Each path is a new rotation, seen through one point. The rows after it are directions, each followed by how far the rotation turns it, in degrees a step (0 if it stays put).
Each turn is a multiple of 5 degrees from 10 to 175, or 0.
Each row of a path follows its step; steps can be skipped.

step 0: [ -5   1  16 -19 -14  53  19   1  14   3 -44 -23 -24 -38 -60   6  -8  -3
  -9  28   6  26 -22 -14   3  13  -9  -8 -12 -15 -15  -6 -23   1   5   6
  -9  17   1  -2  14  15  -4   1  14  25 -47  11  -4]
step 2: [ -2   0 -19  -7   1  11  27   4   6 -17  14   4   5 -42  20  -9   8   5
  -9   1  33   6 -11  37 -20  11  -8 -25 -28 -45   5 -27  15   3 -14  18
  47  -8  11   7  19   2 -16   2  22  47  17  30  28]
step 3: [ -4 -26  -4  23  16  -1  19  46 -18  21  -9 -74 -25 -24  -7 -16 -32  -6
  15  24  38 -28 -10 -10 -15 -13 -10   9  -9 -12   6 -21   4  -2 -44   2
  -5   2  18   3  -1  16   2  10  -4  -3  11   0  -6]
step 4: [ 20   5 -14  10 -12  23 -10  19 -14  15  29 -14 -30 -47   8  16  13  -9
   4  20 -10   5  15  11 -17   7  -4   1  19 -24  14 -18 -37 -40  30  16
  23  12  22 -55  -8  27  -6 -18  -1 -16   8 -26  10]
step 5: [  5   6 -22 -11  25  23   6  -2  11   4   0 -23 -13 -19 -26  15 -27   8
 -12  -7  -4  12 -18  42   8  -9  17 -12 -19   0 -32   6  20 -13  23  22
   3 -43  44 -11 -31  27  23  37 -24  27  -1 -21  18]
step 6: [-16 -31 -21   4  27  -2  19  31  39  22  -4  -2  10  14 -16   1 -26  -6
  12  34  14  14  19   3  12  11  -7 -15  -3   4  29   2   1  -3   9  -6
  17 -20  -9 -14 -18  16  -6 -12  52  31  11 -62  10]
step 7: [  8  40  14   8  11 -35   3  15  26  16 -23  -6  -4 -18  33  25 -11 -22
 -14  -5   0  17  38  15 -17 -26  15 -12 -20 -22  27 -43  -2 -22  -1  -9
 -16  25  34  12 -23  -3   6   8  16  19   2 -11  39]
step 9: [ -3   7 -18 -19  12 -22  -9  56  -4   5 -17 -13   7  15 -29  21   1  23
  -8  35 -37  45   5  19 -31 -20  14  29   6   1   3 -19  14 -42   0   9
   7 -11  -3 -22  -4 -15 -17 -29 -13   7  25  -1 -24]
step 10: [-20   6 -21  -2  -5 -19  28 -11 -12  13  22   6  11   5 -23  27  17   1
 -17  -9   1  39 -22  12   3 -18 -27  32  28 -25   3 -18  -8   5  10   4
 -23 -24  41  23  25  14   6 -15   7  33  26 -13  51]
step 11: [-34   0 -11 -12   6 -49  20   0  30  10  -6 -24 -19   0  -2 -20 -24  37
   6  12  19   3   3 -45  -1   8 -28   9 -11 -19 -21 -40  -6  -6  24  -8
 -13 -31 -10 -12 -21 -11  48 -18  -3   7  15   4   1]
step 12: [ -8  -7 -22  39  12 -35 -18 -14  16 -13  16  14 -16 -19 -22 -14   7 -23
 -21   0 -33  15  39 -46 -24   2  17 -12  21 -27  -2 -21   9  -5  -1  21
  10   4  40  12 -18  10 -10 -28   6   5  29  -5 -24]
Directions:
[  0  -2   5  -2  -6  -8  -4  -1   4  -2  -3   2   2  12  -5  15  -1   6
   4  -3  -1   3   9  -7   5 -12   7   4   7 -11  -3   5   1   0   7 -10
  -1  -5   5   3   0   1  10  -7   5   1  16   7  -6] | 20
[ -2  -3  -8   7   4   1  -9  -8   2   3  -4  -2  -8   1   0   0   1  -9
   5  -8  -3 -11   9   0   3  15   8  -8   3  10   2   8   0  -9   0  -6
   3  -4   8  -8  -4   7  14   6   2   4   4  -8   2] | 45
[  1   5  -9  -5   6   4   2   7 -12   5   5  11   4   5   3   7   1  -4
  -3  -4  -2   3  14  -4   1  -2  -2  -1  -1   3 -10  -3  -5   4  -5  11
   8   1  12  -1  -1   0   5   1  10  -5  -9  14  10] | 135
[  1  -6  -4  -3   0   2  -3  -7  -8  -8   2   1  -4  -4  -9   1   2   8
   2   9   2   5   6   5   2  -1  -4  16   4  -1  -3   2 -11  -1   3   8
 -15 -12  -2 -10   3  -2   5  13   0  -6  -1  -8   5] | 65
[  7   4  -3 -10  -4   1  -1   6   7  -2  -7   7  -8  -7   4  -1   7   3
  -8  14  -3  -2   4  10  -1   5  -1  -2 -12   2   2  -4  -2  -8   5  -6
  -3  -1  -8  -4   2  -2  15  -6   3   5  -1  15  -6] | 160
